In the rows, 128 means zero.
Each path below is one point turned by a fixed rotation once a step. After each direction that follows a path, write how fast that rotation turns it, in degrees per step (0 if it stays still).
Each turn is a multiple of 5 degrees from 10 to 175, or 0.
Each row of a path follows its step; steps can be skipped.

step 0: [131 128 116 127 113 137 124 135 124 120 121 138 143 121 132 127 124 136
 126 134 126 131 129 123 135 124 117 127 122 131 129 136 128 122 133 117
 128 134 113 121 122 117 122 123 120 127 120 131 131 130 126 131 118 124
 140 135 114 137 127 142 119 127 124 132 131]
step 1: [122 121 126 128 125 120 122 127 117 127 126 143 122 137 140 119 122 129
 126 132 127 136 122 128 120 122 125 123 126 121 140 131 123 139 129 102
 130 129 131 133 123 126 117 126 120 133 129 120 125 118 117 138 128 124
 132 127 133 126 125 137 132 122 121 120 123]
step 2: [127 123 128 124 127 128 125 125 123 124 123 131 131 119 121 129 131 131
 143 127 132 126 128 129 132 124 122 119 129 142 135 131 130 125 135 122
 148 138 126 131 118 134 120 116 126 126 132 130 124 123 117 135 134 116
 130 143 120 131 119 144 112 126 124 133 124]
step 3: [131 131 118 119 119 134 126 128 116 133 121 143 118 119 134 121 124 133
 134 129 128 134 122 125 138 127 127 122 128 126 126 132 120 141 137 113
 132 136 120 117 130 125 132 126 119 131 134 124 134 132 124 137 129 129
 131 134 126 133 122 138 138 134 138 116 118]
step 4: [127 129 130 129 133 134 131 125 120 122 125 134 134 134 128 130 135 128
 144 124 135 135 124 139 127 139 128 138 128 119 143 117 132 138 130 118
 142 129 129 133 116 131 119 127 117 130 130 131 127 127 126 142 130 117
 125 135 132 138 121 142 138 128 122 131 124]
step 5: [139 117 123 119 129 136 130 127 115 122 122 126 122 122 135 136 132 131
 125 117 128 120 128 124 147 130 120 124 131 128 136 132 116 123 130 116
 143 145 124 123 123 134 130 127 137 134 125 133 124 129 128 132 126 130
 139 131 123 141 122 136 133 129 129 131 123]
step 6: [129 141 126 125 123 134 127 124 111 125 131 137 134 124 135 126 132 118
 137 134 131 131 131 128 131 130 130 122 125 122 136 131 129 130 105 112
 129 127 119 132 134 121 119 128 122 141 122 124 132 128 132 141 120 127
 129 137 123 137 122 136 139 133 134 129 126]
step 7: [126 119 133 126 129 124 136 130 123 116 121 122 126 135 134 127 136 118
 130 135 132 120 117 141 132 136 130 119 123 121 130 133 116 124 135 118
 136 136 129 135 120 128 124 114 129 120 127 128 126 114 134 140 120 125
 139 133 124 133 118 140 135 124 121 134 123]
step 8: [133 132 122 124 121 133 125 136 123 119 123 143 127 116 129 134 124 129
 133 131 126 119 135 133 139 122 128 122 120 133 131 139 132 129 127 121
 126 131 120 118 121 135 127 126 130 139 119 125 130 120 125 144 106 118
 140 137 121 137 130 131 124 133 122 128 130]
[128 128 130 129 127 127 125 129 129 127 130 127 128 129 129 127 131 126
 127 129 127 130 127 129 126 128 130 130 127 126 127 128 129 130 130 125
 126 130 127 128 126 125 126 131 129 130 129 125 129 128 129 128 129 130
 123 128 126 128 126 128 129 130 127 129 126]  130
[129 128 130 128 127 123 126 130 128 125 128 128 126 126 125 129 130 131
 126 125 128 127 129 130 129 132 127 128 131 130 128 126 130 125 130 126
 128 128 127 130 127 128 131 125 128 128 127 126 126 129 130 128 129 130
 128 129 126 128 129 130 127 128 128 129 128]  135
